Each path below is one point turned by a fixed rotation once a step. After each direction that follows a path, write how fast that rotation turns it, in degrees each step (0 if it stays still).
Each turn is a multiple of 5 degrees from 10 to 175, or 0.
Each row of a path follows its step; steps can be skipped.
path 1
step 0: -1.594  -0.601  0.493  0.509  -1.688  -3.506  -1.612  -0.568  -0.159  1.585  1.496  1.137  -0.040  -0.382  0.352  1.412  -0.520  0.486  3.800  0.859  1.536  -2.072  1.395  0.389  0.529  -1.153  1.301  0.135  0.078  1.859  0.012  0.460  1.730  2.121  0.683  1.898  -0.225  -0.647  0.138  -0.706  -0.355  0.656  0.610  -1.030  2.283  -0.098
step 1: -1.430  -0.386  -2.074  -2.033  0.351  -1.843  1.879  2.053  1.322  1.114  -1.093  1.665  -0.590  0.356  -0.852  -1.118  0.299  0.094  3.280  1.383  2.058  -2.590  0.130  -0.755  1.420  0.214  -0.253  1.186  -0.415  0.306  -0.975  -1.144  2.567  1.810  -1.234  -0.843  -0.782  -0.459  -1.624  0.235  -0.339  0.259  1.653  -0.157  0.136  -0.296
step 2: 0.566  1.189  -0.539  -2.392  -0.525  -0.443  0.840  -2.340  1.226  1.332  1.819  0.483  0.559  -1.660  -0.890  2.058  0.758  -0.283  2.288  -0.140  1.651  -0.985  1.694  -0.580  -0.405  -0.869  1.171  -0.769  1.150  0.499  -0.520  0.269  1.403  2.342  -0.985  -0.710  -0.844  -0.195  -3.374  1.652  0.221  -1.384  1.538  1.437  -0.636  -1.802
step 3: -0.905  0.568  0.109  -2.554  0.456  -1.289  0.865  -0.187  0.071  0.226  -0.523  2.496  2.336  0.867  -0.839  1.586  0.671  -0.231  1.405  -0.166  -0.008  -1.200  0.156  -1.771  0.743  -2.805  -0.190  -1.147  0.616  -1.932  0.627  -0.996  -0.236  -0.939  -3.114  -2.320  -1.106  -0.405  0.035  0.699  1.415  -1.362  1.783  2.535  0.585  0.366
step 4: -0.186  0.102  0.062  -0.746  1.149  -1.703  -0.879  -1.036  -0.258  -0.900  1.031  -0.742  1.201  -1.582  -0.080  3.946  0.953  -0.584  -0.599  0.896  -0.294  -1.126  0.938  -1.273  2.737  -2.617  0.305  -1.814  0.204  -0.867  0.732  -1.355  1.087  -0.072  -1.468  1.396  -0.283  -1.443  -0.929  1.898  2.615  1.829  -0.539  0.134  0.609  -1.247
step 6: 0.410  0.630  0.835  -2.563  0.298  -1.869  -1.438  -0.732  2.831  0.852  1.692  -0.491  0.515  0.138  0.281  0.953  -0.151  1.303  0.591  0.689  0.201  0.243  -1.649  2.961  -0.564  -1.559  0.530  -1.614  -1.807  -1.235  -0.562  -2.796  0.239  -0.159  -0.132  1.684  0.399  -0.802  -2.805  -0.795  0.789  1.030  -1.611  -1.221  -0.514  -1.577
step 7: -1.671  0.208  1.373  -1.006  -2.427  -1.336  0.420  0.226  0.135  0.708  1.161  2.540  2.149  1.533  -1.102  0.044  -1.565  -0.815  1.676  1.345  0.980  0.252  -2.234  2.586  0.200  -2.856  -0.498  -0.632  -0.714  1.988  0.826  -2.268  -1.490  0.406  0.339  -0.201  0.202  -2.393  -0.347  -0.432  -1.129  0.719  0.188  -0.442  -0.197  -0.103
step 8: -0.121  0.248  1.332  0.883  -0.321  -1.441  0.749  -0.885  1.648  1.517  0.065  0.344  1.815  -1.365  -1.669  -0.360  -1.503  0.649  1.658  1.199  0.968  -2.800  -0.645  0.542  1.261  -0.759  -0.465  -0.666  -1.882  -0.465  0.405  -0.504  1.243  -0.769  1.463  -1.466  -0.794  -2.391  -1.612  1.023  -0.914  1.906  0.680  -3.216  2.008  -1.508
step 9: -0.380  -0.470  0.517  -0.719  -1.856  -1.469  -0.473  -0.684  -0.600  1.663  1.155  0.501  0.802  0.863  0.230  -1.620  -2.505  0.710  1.872  2.526  -0.184  -2.445  0.653  -0.165  -1.167  -1.164  -0.060  -0.514  0.191  0.328  0.681  0.990  2.031  3.476  -0.630  -0.690  -2.119  -1.888  0.803  1.882  -0.413  1.196  2.194  0.134  -0.254  -0.918
step 10: -0.439  -0.596  -2.483  -2.192  0.291  -1.329  -0.746  0.773  2.392  1.532  -0.175  -0.101  -0.273  -1.157  0.502  0.981  -1.499  0.212  2.570  0.516  -0.023  -0.070  -0.004  -0.794  -0.201  -1.435  -0.183  -1.220  -1.486  -1.783  -0.039  -0.849  3.934  0.886  -0.702  -2.261  -1.662  -0.213  -0.216  2.574  -1.043  -1.494  0.360  -0.618  0.863  0.293
Speeds:
-0.060  0.496  -0.036  0.064  -0.055  0.565  -0.557  -0.180  -0.089  0.551  0.967  0.034  -0.034  0.303  -0.163  -0.054  -0.554  0.073  -0.019  -0.495  0.001  -0.021  -0.041  -0.018  0.376  -0.101  -1.307  0.755  -0.042  -0.403  -0.348  0.055  0.401  0.072  0.041  0.142  0.463  -0.578  -0.180  -0.419  -0.094  0.291  0.071  -0.047  0.169  0.559 | 40
-0.161  0.154  0.265  0.040  -0.200  0.781  0.290  -0.340  0.980  -0.236  0.104  0.565  -0.184  -0.191  -0.321  0.461  0.306  0.309  0.535  -0.199  0.392  0.724  -0.292  0.424  -0.500  0.291  -0.109  -0.035  0.142  -0.184  0.198  -0.335  -0.491  -0.129  -0.073  -0.172  -0.045  -0.857  0.183  0.363  0.075  -0.791  -0.344  0.498  -0.058  0.212 | 85
-0.507  -0.643  -0.282  0.241  0.161  -0.729  -0.597  0.458  -0.228  0.236  0.187  0.629  0.127  0.278  0.439  0.698  -0.254  0.663  -0.408  -0.070  0.274  0.330  -0.370  -0.018  -0.295  -0.418  0.010  -0.640  0.404  -0.053  -0.240  -0.016  0.214  0.093  -0.576  -0.155  0.533  0.008  0.491  -0.310  -0.188  -0.661  -0.250  -0.378  0.039  0.331 | 110
0.050  -0.027  -0.600  0.080  0.786  -0.361  0.716  0.198  -0.087  -0.243  -0.310  -0.282  0.156  0.911  -0.352  -0.690  -0.080  -0.555  0.326  -0.363  -0.285  -0.349  -0.991  -0.018  0.116  0.118  -0.363  -0.140  0.089  -0.240  0.348  -0.244  0.077  0.260  -0.030  -0.199  -0.159  -0.507  0.405  -0.484  0.373  -0.689  0.072  0.051  -0.083  0.061 | 170
-0.094  0.959  0.601  0.005  0.220  -0.508  -0.193  0.463  -0.659  0.191  -0.380  -0.100  0.284  0.188  -0.142  0.305  0.332  -0.275  -0.619  -0.325  0.527  0.312  0.276  0.525  0.198  0.147  0.261  0.044  -0.181  -0.263  -0.460  -0.150  0.241  -0.230  0.058  -0.301  0.278  -0.402  -0.169  0.204  1.013  -0.069  -0.129  0.555  -0.706  -0.122 | 35
0.368  -0.471  0.048  0.072  -0.264  -0.751  0.190  -0.406  0.039  0.508  0.044  0.285  0.502  0.188  0.207  0.058  0.379  -0.617  -0.408  -0.448  0.314  0.243  0.334  -0.107  -0.397  -0.234  -0.242  0.768  -0.009  0.159  0.362  -0.465  0.101  0.209  0.380  0.227  -0.228  -0.016  0.876  0.013  -0.868  0.177  0.026  0.877  -0.206  -0.093 | 160
